In the rows, 128 means zero.
Which row each row swaps with, under one turn or mirror:
rasi: [135 145 168 131 149 126 125 132 128 113 161 116 160 139 156 115 141 139
 165]
Mip: [125  96 107  97 104 146 132 134  79 113 138 123 157 120 126 120 136 123
 117]
Fuda: [ 93 164 124 141 119 122 157 148  88 117 127 112 124 131 132 115 109 123
 154]
Mame: [137 115 161 151 153 127 121 140 126 136 165 120 158 150 161 121 149 140
 150]
Gemi: [115 154 154 152 111 129 123 178 113 120 101 111 126 115 141 136 163 107
 120]
nem: [116 116  87  89 107 120 116 152 122 113 154 143 130 154 116 128 123 113
 123]
ravuf: [112 108  86  90 111 111 107 144 132 126 157 129 127 148 127 119 126 117
 125]
lem: [114  99  97  96 108 109  98 155 123 121 147 121 125 142 110 120 127 107
 119]
gofal: [128 121 134 142  93 124 106  89 102 122 130 124 152 163 136 125 152 121
 158]
Vuvo: [138 135 169 133 145 136 137 121 128 113 146 116 168 147 135 113 136 130
 163]
Kur: [109 170 122 152 110 107 145 147  87 108 123 122 118 120 143 103 128 122
 160]
patu: [106 136 144 145 120  83 120 185 152 111 143 127 118 125 131 130 130 111
 132]
resab: [123 142 143 113 174 143 132 144 113 134 119 129 155 114 154 106 145 100
 134]
biru: [111 106  96 124  88 117 104 156 115 109 115 149 120 140 171 134 151 144
 129]
sog: [112 129 143 156 117  98 130 192 149 113 147 127 136 119 115 122 139 113
 141]
Mim: [143 132 164 136 156 128 129 138 110 119 161 129 175 132 147 114 147 131
 163]
Tapod: [128 100 134 151  96 123  94 103 112 121 129 139 153 159 131 147 151 140
 136]
per: [105 143 134 148 103  95 126 196 140 114 149 122 129 121 132 121 154 121
 144]
Tumiv: [151 143 111 110 149 112 139 139 133 115 108 155 154 134 150 163 118 115
 144]
suna: [132 140 143 118 170 149 125 141 108 126 121 131 161 121 155 100 150 100
 131]
vavup: [118 104 100 132 105 113 105 140 115 121 109 155 127 139 183 141 164 133
 127]
pabut: [128  93 102 110 127 134 118 130  78 106 134 115 158 117 123 112 133 135
 117]
Ripom: [ 97 125 144 129 108 109 124 189 149 121 154 117 147 126 115 115 150 135
 130]
zuto: [129 104 132 142 107 122  91  92 115 129 122 131 148 161 147 132 159 138
 147]
bemum: [125 105 107 127  97 112 109 147 116 131 103 149 107 134 168 130 165 145
 144]
sak: [120 140 144 108 170 139 124 145 112 135 116 135 159 117 150  98 139  98
 142]
gon: [ 97 162 127 148  96 131 143 134  94 101 122 131 133 131 129 142 101 123
 131]
Vunuf: [161 141 131 116 154  93 130 158 102 101 107 150 162 113 129 138 141 121
 159]
benub: [ 99 162 111 145 109 139 133 156  89 106 119 123 113 115 146 117 115 133
 149]
tad: [139 146 164 149 148 135 110 137 115 127 143 138 168 135 148 120 148 144
 174]
mer: [116 153 150 145 103 121 120 176 116 126 105 116 121 109 142 130 166 102
 114]
zenum: [160 129 120 119 152 119 128 149 113 116  98 147 160  98 140 156 136 131
 152]
lig: [119 109  97  97 118  85  93 156 126 114 142 140 133 143 119 128 130  93
 129]
batob: [138  85 106 111 113 138 132 117  87 121 138 129 166 117 135 125 132 133
 126]
Lafeb: [118 148 119 141 119 102 120 197 137 126 153 112 132 108 118 120 135 117
 141]
sito: [ 87 162 135 140 119 135 144 158  79 111 112 126 122 136 130 118 142 144
 139]
fefep: [100 123  95  96 113 107  99 156 112 110 147 128 147 169 118 132 116 110
 132]
peze: [128 111 132 137 101 126 108  83 120 137 132 127 150 152 123 134 149 136
 153]
nokof: [148 132 116 120 172  98 144 157 108 135 110 134 148 112 141 152 152 126
 134]
zovu: [145 137 134 125 157  93 129 159 117 111  95 147 159 125 137 164 138 129
 154]
Pagu: [121 153 150 154 104 120 115 174 110 121  98 101 129 119 143 136 159 103
 124]
suzu: [116 107  97 107 120 103  84 157 129 106 146 133 121 156 118 131 125 112
 122]
paza: [127 115 121 152 103 116 105  92 112 123 131 143 153 154 144 156 152 137
 133]
bev: [126 114 125 143 101 102 112  98 114 148 127 136 158 158 136 158 144 123
 155]

paza pairs with nem
benub pairs with zenum
Tapod pairs with ravuf
Vunuf pairs with Kur
pabut pairs with bemum

Which row each row swaps with, under one turn or mirror:
Vemis: [120 100 123 143 133 135 124 159 125 116 140 124 143 152 115 154 122 137
 148 116 160 108 129 109  74 161 129 150 133 117]
duga: [111 123 125 118 155 118 154 106 114  89 141 111 151 120 121 120 128 142
 143 144 148 105 131 174 119 126 116 154 133 160]
zonup: [130 112 125 148 128 126 130 134 180 156 137 144 156 130 125 134 116 124
 118 125 136 110 133 136 139 127 129 146 186 136]
sogav: [128  81 128 152 153 136 136 132 148 103 137 122 131 123 137 134 135 108
 121 124 124 127 120 145 100 138 123 107 184 134]
peme: [159 137 176 123 112 120 120 126 139 152 112 127 133  98 112 137 117 147
 131 139 124 110 149 130 163 120 125 135 117 108]
totin: [156 119 118 125 142 110 132  95 123 115 151 126 160 118 122 100 144 138
 102 124 122  93 119 135 145 125 131 172 155 141]
bebid: [119 143 120 138  94 142 138 148 153 120 141 157 115 139 161 136 106 165
 113 128 128 139 118 123 135 137 145 131 178 145]
Rimaz: [122  98 142 124 106 115 117 141 128 149 160 122 104 118 134 143 102 161
 131 109 169 135 139 142 103 139 128 118 113  92]
runi: [134 134 129 147 127 143 100 127 176  86 135 140 148 135 112 123 115 137
 164 132 120 130 146 122 119 122 138 130  93 126]
Kan: [114 146 107 155 142 123 139 147 139 118 133 130 145 133 126 143 122 104
 144 146  92 117 142 114  87 169 145 119 144 136]
zas: [135 130 128 118 153 123 122 141  99  59 129 152 121 127 122 135 126 129
  98 133 128 133 127  95  98 124 125 119 162 118]
nilef: [127 133 128 114 122 120 101 140 136 148 162 138 131 167 127 150 125 169
 116  85 128 114 130 152 113 147 130 131 106 147]
Rim: [136 139 127 141 145 114 115 135 102  61 136 133 113 136 127 124 127 144
 116 129 122 112 133 114 151 122 141 110  82 125]
kono: [160 138 157 104 122 135 128 143 116 140 125 123  88 118 127 127 114 169
 108 120 129 132 155 144 132  93  99 138 126 113]
sut: [131 117 105 123 115 138 137 117 143  92 125 111 149 150 124 115 146 121
 144 151 117  98 114 107 111 145 118 164 127 165]
Muluk: [132 152 127  96 102 133 121 132 165 132 137 141 126 120 139 133 137 127
 181 118 127 128 125 128  95 138 134 120 164 121]
tib: [139 160 127 158 129 132 127 126 118 100 139 135 122 137 139 124 115 137
  86 133 134 120 127 117 102 130 129 121  66 129]
lesi: [140 119 140 110 112 114 142 118 141 152 131 139 114 137 117 136 120 137
 131 137 125 129 131 140 138 132 113 115  57 130]
Linu: [137 123 122 192  73 116 128 121 131 103 130 127 120 127 126 122 118 131
 144 133 116 122 133 131 102 126 125 139 121 140]
rof: [142 135 134 110 127 125 110 134  89 136 138 141 144 127 133 142 120  91
 117 145 122 109 142 124  78 127 132 114  91 123]
Migef: [139 138 116 133 162 106 147 124 122  92 125 107 136 156 125 118 151 113
 118 142 108  84 132 115 130 136 135 153 148 154]
pavo: [148  93 138 126 167 122 113 129  65 111 143 155 151 124 135 133 120 129
 132 127 125 124 139 109 119 123 121 122 104 117]
difa: [138 155 135 180 116 117 131 113 102 153 136 131 119 141 140 129 121 154
 141 132 134 123 136 123 173 127 125 136 144 132]
ris: [132 124 128  64  93 125 121 124 114 115 134 135 129 136 122 131 127 147
 129 130 119 114 132 131 125 129 130 116  70 118]
zepa: [132 137 130  99 161 101 147 143 148  99 131 117 109 137 140 152 148 130
 100 106 110 120 128 107 137 110 144 150 150 159]
Rol: [134 118 122 122 159 110 115 129 105 198 139 119 137 109 123 126 122 137
 113 129 132 136 127 140 134 132 140 116 137 123]
roru: [140 146 131 131  77 144 145 134 112 109 131 147 127 131 128 128 127 135
 128 135 127 119 146 140 150 126 126 117  67 127]
gan: [118 110 146 133 133 119 132 131 132 155 151 129 110  95 141 145 107 145
 103  88 170 111 133 144 115 119 127 145 128  92]
Tisap: [134 128 128  58 159 121 121 129 131 152 148 113 122 119 137 135 140 134
 119 127 147 129 135 116 119 142 113 141 163 114]
rutir: [121 112 119  88 149 117 133 157 137  78 128 135 115 126 121 150 123 121
  86 134 128 148 137 134 150 126 148 103 133 117]
Bon: [125 113 149 143 141 130 128 142 161 115 144 122 142 126 142 150 132 124
 115  82 164 106 143 112  89 152 132 159 122 117]
ros: [129 147 123 130 121 119 127 124 130 146 138 132 101 154 135 138 119 134
  99 134 128 114 130 146 196 132 108 123 133 134]
mazub: [134 126 126 104 122 169 132 110 140 109 141 133 159  98 132 133 116  98
 122 132 124  93 115 122 142 161 129 153 127 145]
Voko: [127 119 127  71 188 119 140 134 118 113 143 151 146 110 133 140 107 125
 102 125 142 142 128 127 111 124 132 117 127 121]
dil: [137 146 115 136 123 104 119 125  84 120 146 161 112 119 137 144 109 111
 170 120 125 140 130 107 123 141 116 110 157 130]
Ket: [153 133 137 130  94 118 121 106 143 119 119 132 121  98 104 126 111 127
 124 174 120 135 116 127 153 127 110 110 119 120]
moto: [129  95 123 111  94 117 154 146 152 151 144 144 106 141 136 130 125 162
 112 109 136 117 136 128 126 126 151 145 178 129]
fezov: [137 153 127 190  95 125 125 147 101  93 141 136 126 120 118 134 125 138
 120 131 130 119 127 142 161 134 121 130 133 132]
nepus: [148 119 135 116 119 135 124 126 163 120 146 169 133  96 145 125 114 116
 140 103 111 127 141 105 150  99 147 134 162 117]
pupo: [129 115 127  88 141 153 155 146 126 112 128 148  82 136 145 135 135 146
 101 123 118 110 135 122 148 132 149 155  95 140]
Padu: [159 148 135 118 130 107 109 138 136 132 131 162  91 129 125 127 129 151
 104 155 103 132 129 116 147 115 130  96 121 107]
luk: [106  97 106 115 102 142 141 121 164 101 145 120 147 142 132 139 136 141
 153 125 138 120 121 125 122 129 123 171 128 166]
sutep: [ 99 119 113 140 161 123 129 135 135 100 137  94 121 138 175 122 139 110
 128 126 123 102 138 166 108 135 134 126 144 145]
bik: [126 127 104 162 141 118 134 140 139 114 115 147 117 126 133 117 153 117
 147 148  99 149 146 112 126 145 152 113 164 125]
Lag: [126 107 125  50 136 133 142 144 125 130 139 137 129 127 127 142 126 145
 112 127 135 131 139 136 100 129 126 118  87 126]
gat: [138 139 120 132 116 132 142 141 112 164 124 134 123 162 100 144 116 156
 148 152 138 132 134 127 145  99 120 131 105 149]
Memum: [120 142 150 131 116 122 123 144 143 140 128 141 117  96 158 147 105 123
 148  97 129 151 144 130 133 115 156 104 158 107]
mag: [141 140 125 143  91 165 125 141 140  98 134 121 138 131 131 132 100 124
 129 128 132 122 140 118 125 134 105 137 192 133]
pes: [112  86 128 101 106 135 133 138 160 110 153 116 126 110 155 121 129 137
 147 102 157 109 148 134 136 114 144 157 146 148]
gofof: [132 112 124  88 121 124 161 142 125 131 147 120 114 120 141 145 134 141
 184 121 131 120 126 112 101 136 123 139 170 137]
kili: [128 111 134  78 138 111 126 153  81  70 135 129 123 136 120 140 118 137
 138 121 126 113 124 116 106 125 158 119 131 134]
pudin: [128 138 130 148 103 124 112 126 129 160 129 135 182 131 120 127 138 131
  81 127 125 129 136 119 138 127 122 132 152 143]
Pip: [133 151 122 139 134 125 129 129 120 116 136 120 116 114 131 126 127 146
 126 145 118 118 129 153  64 118 123 122  73 130]
kopu: [126 127 130 122 186 110 128 137 115 173 137 133 118 125 125 126 113 157
 132 135 124 131 128 121 100 134 134 149 100 116]
Bido: [137 155 121  96 156 125 145 104 122 106 136 148 178 126 118 113 103 120
 103 138 142 115 137 119 152 135 123 129 131 110]
topad: [138  90 128 188 116 131 119 133  83 122 139 151 120 133 132 133 107 140
 135 136 127 120 133 127 123 130 103 149 143 123]
nefu: [134 145 119 191  95 126 133 128 118  79 132 139 107 121 130 137 122 118
 115 137 119 110 128 104 125 130 128 121 127 117]
posa: [126  94 135 117 112 134 125 134 147  98 152 103 172 124 130 125 109 126
 131 104 154  81 149 115 107 133 137 153 126 139]
Rofaz: [118 112 140 136 121 127 110 145 128 126 146 106  89  96 163 132 110 126
 129 128 124 111 149 164  99 122 132 105 138  96]
Rumu: [134 151 108 134  99 116 126 156 153 120 138 149 103 128 143 145 124 135
 126 158 104 154 135  96 133 148 138 105 117 118]
fuzar: [163  97 140 133 160 121 126 120  88 132 132 129 110 140 123  99 127 144
 100 142 117 111 123 139 123 113 125  98 120 105]
bib: [145 132 150 119 161 129 130 133  82 153 155 137 124 108 125 143 100 136
 111 105 132 119 157 147  98 109 136 123 139 104]
bined: [122 132 138 124 170 117 142 119 119 123 132  93 140 118 117 122 129 133
  85 131 148  89 148 158 113 104 116 148 150 129]
lav: [139 128 128 107  84 122 117 121  87  97 129 148 121 128 127 121 119 133
 121 139 127 122 127 134 161 136 106 116  91 146]
Sugos: [130 136 122  88 109 113 120 154  91  80 141 121 134 142 125 137 131 151
 127 126 128 121 129 125 130 135 156 116 180 136]
Pakap: [108 112 115 143 160 133 134 134 142 120 146 128 108 154 159 133 150 123
 142 149 160 122 141 123  87 134 121 171 131 140]
bima: [128 105 113 124  93 134 138 128 175 125 159 140 135 149 148 124 120 126
 157 112 128 114 113 100 107 148 148 136 138 145]
Mezin: [115 133 117 141 148 106 146 133 120 160 134 105 100 122 138 126 105 119
 164 123 147 112 164 149 134  95 138 133 138 130]
gupok: [139 142  99 127 127 134 154 133 117 107 104 138 142 143 116 119 129 106
 112 164  98 133 152 111 126 101 125 141 140 157]
lup: [123 149 125 178 154 137 125 131 122  85 125 114  95 143 132 133 119 112
 141 145 124 126 130 126 117 136 122 143 168 128]
pavi: [123 105 126 112 204 120 143 145 132 122 139 126 120 130 138 134 129 154
  92 137 142 129 132 141 116 113 143 119 111 122]
zese: [126 131 130 110 122 112 128 130 117  73 133 144 101 137 144 127 126 160
 102 128 130 134 127 138 116 135 101 129  75 147]
nagul: [122 110 136 116  98 147 120 141 159 125 156 120 124 118 159 140 129 140
 152  89 160 121 105 121 128 134 136 167 133 139]
falib: [149 128 125 145 153 115 122 122 118  91 124 136 170 133 126 124 143 103
 114 130 102  92 114 118 104 159 136 126 152 134]
Mav: [110 109 129 127 151 119 127 128 141 109 153 130 163 111 146 137 120 130
 116  69 154 101 131 157 118 138 138 149 142 143]
Vaf: [120 136 140 118 134 120 108 144 168 123 124 135 110 123 146 113 162 156
 105 138 131 158 149 102 135 115 140 120 137  99]
fepid: [137 120 127 136 116 109 131 130 158 193 133 131 152 116 131 125 115 139
 127 117 135 116 137 130 131 132 129 174 129 121]
lonut: [128 127 138 108 148 113 140 117 118 102 117 116 149 101 108 119 127 157
 139 145 145 138 141 169 145  94 121 158 140 143]
zaviv: [126 123 148 128 125 124 115 161 134 127 153 131 112  87 144 125 115 152
 129  85 157 126 133 152 131 109 153 139 143  93]
dar: [131 141 114 107 115 127 164 131  94 135 106 118 125 134 118 120  96 128
 157 165 123 126 121 142 128 113 111 118 111 139]

Linu pairs with Rimaz
Rol pairs with bik
topad pairs with Rofaz
zas pairs with bined
pudin pairs with Vaf
fezov pairs with zaviv
fepid pairs with Rumu
lesi pairs with bima
dil pairs with Mezin
Voko pairs with Migef
tib pairs with Bon
Padu pairs with zonup
ris pairs with luk
fuzar pairs with sogav

